In the data rows, 128 means zero.
What is the hidden score of each row? Scores go from 0 to 20, and 10 is about the middle. The score is a weighted sum of the row's numbers plus the product of two more (or one squared), each taken from its middle value.
[101 131 101 118 126 167  99 145  92 137 128 111 105 114 108 117 109  95
 123 130 237 105 107 145]: 7
[162 119 173 175 114 152 141 121 213 113 122 119 140 113 139 114 139 182
 118 116 105 142 142 123]: 16
[162 117 145 167 119 124 162 120 195 117 118 116 156 118 116 121 178 158
 116 121 112 172 171 117]: 11
[157 115 115  95  90  78 209 108 113 101 106 109 158 102 100 116 109 109
  96 119  98 142 153  93]: 12
[106 133 106  94 156 115 106 168  97 137 135 131 101 133 112 131 105  97
 163 184 226 104 120 120]: 6
[139 119 137 121 131 131 137 108 175 107 108 144 109 162 200 131 111 134
 118 124 123 123 195 110]: 8
[135 125 132 153 127 120 144 122 147 130 125 115 174 106 109 120 164 145
 121 122 118 232 162 133]: 13
[110 116 107 149 101  93 123 115 120 112 114 107 242 106 105 119 154 112
 108 121 100 143 127 105]: 6
[161 120 147 171 122 131 160 117 202 122 122 115 160 115 123 121 155 163
 118 123 115 167 181 123]: 10
[201 120 197 141 116 116 185 121 157 121 123 118 137 114 118 121 129 191
 114 122 110 150 138 116]: 9
[189 118 222 134 115 122 156 123 148 118 120 116 122 117 120 120 122 210
 116 122 111 124 121 115]: 9
[113 120 115 101 113 106 118 129 100 120 124 209 113 201 122 205 108 106
 119 125 111 101 106 110]: 10
[117 112  89  80  84  70 160 102  88  94  99 100 135  97  93 120 105  94
  94 116 100 115 125  92]: 10
[205 115 170 124 111 106 214 120 149 117 120 117 146 112 114 122 121 159
 111 122 108 146 153 109]: 12
[ 93 118 100 138  88 132  89 109  85  95 102 107  98  98  98 115 108  90
  95 115 102  84  76 109]: 7
[144 117 123 140 105  94 164 112 139 112 115 108 175 105 100 119 196 145
 107 124 106 194 131 112]: 13
[101 118 109  91 135 108 105 120 103 110 118 186 102 198 181 158 103 100
 143 126 116  97 111 105]: 10
[111 154 113 103 223 128 115 157 107 168 162 118 110 118 117 126 112 108
 214 137 143 115 111 148]: 6
[194 117 151 117 103  96 219 119 138 107 115 116 155 111 112 119 114 141
 106 114 105 154 153 102]: 11
[100 121 101  83 139 110  98 144  86 114 121 148  98 148 119 139  97  93
 141 173 214  92 106 109]: 4
[ 85 114  94 153  90 186  89 107 112  99 102  96 103  97 106 118 110 102
 100 109 131  90  99 128]: 11
[114 119 111  94 114 103 114 121 109 109 118 206 104 224 141 156 103 104
 122 124 122 103 148 104]: 6
[110 204 114 100 155 107 113 156 100 201 211 117 114 115 113 116 109 105
 156 125 115 111 101 158]: 12
[148 119 137 187 111 118 145 121 157 115 121 116 202 114 111 118 182 158
 113 120 110 175 142 121]: 9
[101 119 105  92 136  97 103 121  96 116 124 198 105 199 133 182 104 100
 162 138 123 102 107 112]: 8
[111 159 114 101 205 118 112 172 104 162 169 120 111 121 116 123 109 106
 225 141 138 110 107 134]: 9
[125 117 119 175 105 111 124 124 134 115 119 115 231 113 109 118 171 124
 114 117 110 174 140 114]: 7
[201 123 226 126 110 116 166 123 142 120 121 119 121 116 125 118 114 191
 115 121 110 124 122 110]: 8
[104 127 103  99 123 123 104 152  93 127 128 121 103 127 113 123 105  95
 135 167 242 100 109 113]: 7
[146 117 136 189 111 118 147 120 179 121 119 113 182 113 112 123 189 162
 111 125 109 164 140 120]: 12
[131 119 126 181 110 113 130 119 146 119 123 115 193 110 109 120 209 143
 110 120 111 174 130 126]: 10
[107 122 120  93 123 117 109 120 104 108 113 166 104 168 211 137 101 102
 122 118 115  96 104 103]: 10
[198 118 229 119 113 116 158 121 142 118 117 115 115 114 123 119 114 192
 112 123 113 119 118 112]: 8
[163 121 175 165 119 156 140 117 214 112 118 118 133 112 152 117 126 177
 115 117 107 140 148 118]: 18
[110 146 118 114 221 179 111 142 116 173 152 116 110 112 125 119 115 125
 173 129 144 124 112 195]: 4
[107 149 108  98 140 105 114 212  99 150 157 115 110 115 109 124 111 106
 155 212 181 102 106 121]: 12
[202 121 163 122 110 103 218 119 144 114 121 117 150 114 114 117 120 152
 112 121 106 149 156 106]: 12
[ 89 116  92 143  99 181  87 101 102 102 105 102 102  94  99 119 113  97
  95 118 139  82 102 125]: 6
[106 143 110 103 145 122 111 192  96 160 154 119 112 119 112 121 109 100
 149 173 230 104 108 134]: 10
[108 115 119  99 113 132 103 118 115 106 115 129 104 131 221 124 105 108
 111 118 110  93 108 103]: 14
[109 120 108 131  95  87 114 109 112 105 113 107 139 105  99 117 222 124
 103 116  98 121  92 104]: 17
[110 118 118  95 154 142  99 115 113 106 114 144  98 148 216 131 102 105
 139 124 122  99 111 113]: 9
[113 182 116 106 154 131 114 168 101 218 194 119 115 117 113 116 113 106
 144 126 140 115 103 195]: 13
[146 116 136 132 119 112 148 107 190 106 109 135 123 146 143 130 123 137
 118 117 123 155 226 110]: 7
[ 98 133 103 126 140 134 102 152 113 136 127 115 125 113 105 119 119 102
 141 144 230 159 183 135]: 3
[113 118 116  98 117 105 115 124 104 119 125 216 113 217 127 181 108 105
 121 125 114 104 115 112]: 8
[111 145 112 104 222 129 111 154 104 150 153 121 108 129 122 125 108 107
 225 134 142 114 110 135]: 5
[114 115 117  91 122 110 111 117 113 111 116 193 100 199 188 154 103 104
 118 121 118  96 127 107]: 8
[206 117 177 126 109 108 211 124 151 119 119 117 143 117 119 120 121 165
 114 120 109 145 148 107]: 12
[107 152 110 124 145 153 109 138 103 200 164 112 111 112 109 123 127 112
 134 122 127 124 102 237]: 13
[139 118 120 143 108 103 150 114 136 121 119 110 170 107 104 124 195 140
 115 126 105 216 134 118]: 13
[107 201 110  94 136 107 109 147  96 204 205 116 109 113 109 118 109 102
 135 122 113 103  98 165]: 12
[ 86 114  89 148  92 149  92 108  86  98  96  98 104 100  96 121 114  99
 100 115 114  91  80 121]: 9
[114 157 120 104 222 137 111 162 107 166 167 122 113 120 119 119 109 109
 215 132 139 117 108 147]: 5
[208 120 201 127 115 112 191 121 149 121 122 117 131 115 120 121 124 187
 117 125 113 132 138 116]: 8
[121 120 123 174 111 121 117 123 140 131 126 117 154 110 107 118 226 134
 116 119 115 183 128 149]: 13
[112 160 117 106 224 141 114 155 105 179 169 117 110 117 118 121 111 111
 195 129 135 120 106 169]: 5
[115 196 117 105 150 120 114 178 104 214 209 119 114 116 113 120 113 105
 150 129 132 112 105 165]: 14
[155 126 178 165 148 160 129 116 150 136 127 108 123 107 114 122 148 211
 129 121 117 171 125 171]: 10
[111 193 114 100 179 118 114 158 102 202 200 116 110 112 111 121 111 105
 164 125 124 110 102 169]: 9
[ 91 119  88 157  91 173  83  96 103 102 110  98 105  94 101 120 115 101
  97 118 117  87 100 123]: 7
[102 133 105 140 121 172 101 125 101 165 132 109 108 108 105 117 138 108
 112 122 130 115  96 236]: 11
[111 135 111 170 140 145 108 136 136 160 137 109 143 105 104 118 182 122
 138 121 163 195 159 173]: 9
[114 119 114 101 111 105 115 125 102 120 125 204 113 194 118 212 109 104
 117 124 111 103 104 113]: 11
[112 130 124 103 216 175  99 130 115 118 119 128  93 131 178 125 101 110
 178 121 141 109 107 130]: 5
[108 137 109  99 215 118 107 153  99 141 146 130 104 138 124 132 106 105
 226 143 144 111 109 127]: 5
[109 118 107 100 113  98 116 116 107 117 120 202 107 223 140 162 105 105
 123 128 116 102 151 102]: 8
[130 119 117 120 114 108 136 110 152 105 113 146 128 159 139 130 111 119
 117 122 125 136 246 102]: 4
[108 124 126 111 182 201 102 122 129 115 114 120  96 121 197 122  98 122
 144 115 134 110 117 134]: 10
[102 113 100 133  99  85 112 112  97 109 111 104 226 102 101 123 142 105
 103 114  97 126 104 100]: 6
[146 117 138 177 107 104 144 114 149 116 113 112 167 107 106 122 211 169
 106 124 108 158 119 119]: 16
[128 119 119 164 105 107 137 119 143 117 118 116 241 109 110 119 151 123
 110 123 110 165 159 114]: 5
[112 119 114  98 117 107 115 124 102 121 125 206 113 197 121 208 109 103
 121 128 112  98 108 110]: 9
[105 117 112  91 115 108 110 117  99 107 113 139 100 143 214 130 105 105
 112 118 108  89 102 102]: 12
[105 113 112  92 135 122 108 116 110 111 111 141  95 153 218 135 105 108
 124 122 116  94 109 109]: 12
[102 119 112  93 137 105 106 122  98 111 117 199  99 201 155 172 102  97
 146 130 123  97 108 104]: 7
[104 118 107  91 136 102 110 123  98 115 119 200 103 207 147 179 106 102
 141 131 121  95 109 110]: 8
[110 169 116 108 159 138 110 185 103 207 184 118 113 112 112 115 111 105
 150 133 177 115 105 186]: 12
[112 171 113 112 157 142 111 177 102 212 185 117 114 115 112 118 116 104
 150 132 168 118 106 194]: 14
[108 134 113  99 231 149 106 137 110 136 135 126 101 136 147 126 106 109
 209 131 144 110 112 136]: 3
[105 153 110  97 140 102 115 218 101 152 161 114 108 115 110 122 110 106
 155 211 166  99 104 118]: 13
[109 120 120  94 119 117 115 113 120 113 115 149 102 154 222 131 104 113
 114 122 113  91 121 105]: 11
[113 187 115 102 160 121 115 194 106 208 201 117 115 115 113 120 111 108
 156 135 153 111 107 163]: 14
[185 115 137 117  99  95 225 120 134 114 115 109 153 113 109 122 119 135
 112 121 100 150 160  98]: 18
[ 90 113  91 138  98 170  85 102  93 107 106  99 102  93  96 123 108  91
  97 116 152  91  98 124]: 6
[112 157 111 117 145 151 107 145 100 209 168 116 111 112 109 119 124 104
 128 125 140 119 103 229]: 14
[108 140 113  97 219 121 111 160 104 149 146 126 108 128 123 127 105 110
 225 143 146 110 107 131]: 6
[ 91 113  95 146  87 165  83 101  98  95 103 109 106  92  98 114 109  98
  97 116 125  87  91 122]: 6
[152 112 122 123  97  82 192 110 136 103 106 105 183  99  96 121 165 139
 102 116 102 165 126 103]: 14
[ 97 126 108  91 207 118 106 132 100 127 124 150  94 154 145 145 101 100
 209 137 145 100 112 116]: 4
[111 119 113 100 114 104 116 124 101 122 123 202 111 193 118 214 109 104
 119 128 113 102 106 111]: 10
[114 122 115 101 116 105 119 121 102 121 124 213 110 216 136 182 109 102
 119 125 113 101 113 109]: 8
[164 118 153 187 115 127 156 122 179 121 123 116 189 114 119 120 149 167
 116 122 112 168 168 121]: 8
[112 129 117 177 129 139 118 129 146 153 130 110 151 107 107 120 201 133
 128 122 139 195 154 164]: 13
[206 122 174 125 107 107 212 123 148 114 121 120 147 114 118 118 118 162
 113 120 110 148 151 109]: 11
[141 125 139 116 129 126 133 105 175 102 109 155 108 168 197 132 106 135
 121 118 123 123 189 106]: 8
[102 111  97 123  92  83 104 112  94 101 110 106 145 103  97 122 201 112
 108 121  97 117  88 100]: 15
[104 110 114 101 115 143 103 111 123 108 111 120 100 128 219 124 101 113
 112 120 111  96 113 107]: 15
[204 119 221 125 112 114 170 124 145 119 121 118 126 116 126 119 115 192
 115 121 109 127 124 113]: 8
[113 131 124 148 167 234 110 130 136 152 133 112 115 112 126 121 126 133
 136 124 147 126 119 198]: 8
[139 115 128 181 108 109 133 113 164 116 122 112 183 105 104 122 204 159
 110 122 107 156 125 122]: 13
[102 129 107  96 128 117 108 158  96 135 133 119 107 118 107 123 106  97
 129 175 239  96 109 115]: 7
[206 120 178 129 113 107 209 120 151 122 121 114 140 117 118 124 122 170
 113 124 107 143 150 108]: 12
[160 119 149 171 120 136 154 118 208 124 122 118 159 119 132 123 145 162
 117 125 115 164 186 123]: 10
[154 122 169 172 151 166 142 123 176 134 118 117 135 116 129 123 140 179
 131 122 145 179 182 143]: 5
[139 120 126 167 110 117 146 123 161 116 122 114 215 117 115 118 142 128
 113 118 108 173 196 108]: 6
[206 119 170 126 106 106 212 120 150 115 122 115 143 116 115 120 121 163
 115 119 108 149 151 109]: 12
[101 137 106 132 126 161 105 130 104 186 147 107 113 106 103 120 134 111
 125 121 126 118  99 239]: 15
[128 120 120 119 110 104 135 110 158 106 109 146 128 164 142 133 109 114
 113 121 127 144 240 106]: 4
[170 121 201 161 129 149 145 120 161 127 124 113 128 117 122 118 140 216
 123 123 111 160 131 140]: 12
[117 116 112 164  98  95 124 117 122 110 115 109 229 106 102 122 172 124
 110 120 102 153 114 108]: 8
[210 120 209 127 115 114 185 122 149 120 123 120 128 117 123 120 121 186
 115 124 110 131 135 113]: 7
[109 180 113 103 144 120 109 145 101 213 192 117 109 112 107 122 114 104
 136 123 122 117  99 204]: 11
[208 122 178 127 109 111 211 126 147 116 120 119 144 117 119 119 119 166
 116 122 110 145 148 105]: 12
[193 120 151 119 107 101 224 116 139 110 119 113 153 113 110 117 118 137
 111 117 101 149 160 103]: 12
[139 121 128 151 112 119 151 122 170 114 119 120 174 124 124 118 128 131
 118 119 117 164 234 111]: 5
[ 90 112 100 156  80 167  84 101 113  93 105 103 105  94 105 118 106 105
 100 114 104  91  88 112]: 12
[102 124 111  90 182 121  97 127  97 108 121 170  98 177 172 146  98  99
 182 127 134  98 110 111]: 5
[152 122 182 184 132 169 132 122 160 131 127 115 135 114 120 118 148 206
 124 119 112 165 126 158]: 11
[111 214 114  98 138 108 113 166 100 194 216 118 111 115 112 119 109 103
 142 126 118 106 104 141]: 15
[104 116 109  89 122 102 110 115  99 111 111 177  98 180 192 156 104 101
 115 123 116  92 106 105]: 9
[109 204 111  98 151 111 111 154 101 203 212 115 111 114 111 118 111 102
 152 125 113 106 102 154]: 12
[122 112  95  82  86  71 175 103  93  95 101 101 144  94  91 120 104  97
 100 118  98 124 135  90]: 11
[109 140 106  98 146 117 111 188  98 154 147 114 107 117 111 120 108 100
 144 181 229 101 109 129]: 9
[148 115 187 192 108 166 122 117 168 112 111 111 129 108 122 117 131 201
 107 118 108 122 117 124]: 11
[112 160 116 115 208 160 111 149 110 191 172 115 112 114 117 118 117 115
 171 126 133 122 108 201]: 6
[ 85 116  90 144  85 155  88 103  92 102 102 106 102  94  98 118 110  93
  97 117 119  87  89 126]: 7
[160 119 157 183 114 143 150 122 208 120 121 120 161 114 132 119 143 169
 115 122 113 160 164 123]: 12
[121 123 122 175 137 142 122 126 158 140 127 111 155 108 108 119 185 143
 124 122 145 198 170 164]: 8
[109 123 120 188 117 201 110 121 132 142 121 106 120 107 108 120 155 139
 115 121 123 130 110 206]: 12
[155 112 111  95 103  78 215 103 115 104 107 102 148 105  97 122 114 115
  98 118 100 138 156 100]: 13
[164 121 158 182 117 142 150 122 207 120 121 119 164 116 130 115 148 169
 113 120 113 159 159 123]: 11
[101 122 112  89 188 139  99 123 107 106 114 152  96 161 190 134  99 107
 171 126 136  97 112 109]: 5
[110 177 115 103 155 115 116 219 102 184 186 116 113 117 114 120 109 104
 165 162 172 108 106 136]: 14
[162 119 164 169 120 154 146 124 214 116 122 120 144 123 153 119 135 170
 120 121 112 148 167 118]: 15
[114 133 120 180 131 174 110 128 128 165 138 113 135 108 109 117 168 134
 123 118 128 162 115 220]: 11
[107 123 108  92 111  98 108 156  95 118 124 117 103 116 107 124 102  96
 124 242 150  98  98 107]: 6
[209 119 200 130 111 113 193 125 151 120 122 117 132 117 123 120 119 182
 117 122 108 138 139 111]: 9
[151 111 118 126  99  81 183 105 139 108 109 104 183  98  95 123 176 141
 100 120 103 167 128 110]: 14
[114 122 116  95 118 106 115 120 107 113 120 210 110 219 158 163 105 102
 122 124 118 102 124 108]: 7
[ 86 107  90 128  92 122  92 104  94 100 101  98  95  94  91 123 116 103
  96 116 107  84  85 115]: 9
[160 119 160 178 115 135 149 121 206 121 120 113 146 113 123 119 164 188
 116 120 106 148 139 122]: 13
[136 120 132 186 117 126 136 123 156 124 120 117 182 112 111 119 206 148
 112 121 117 182 143 132]: 10
[112 184 113 104 181 129 112 153 102 204 196 118 113 115 111 119 115 109
 163 125 125 114 106 189]: 9
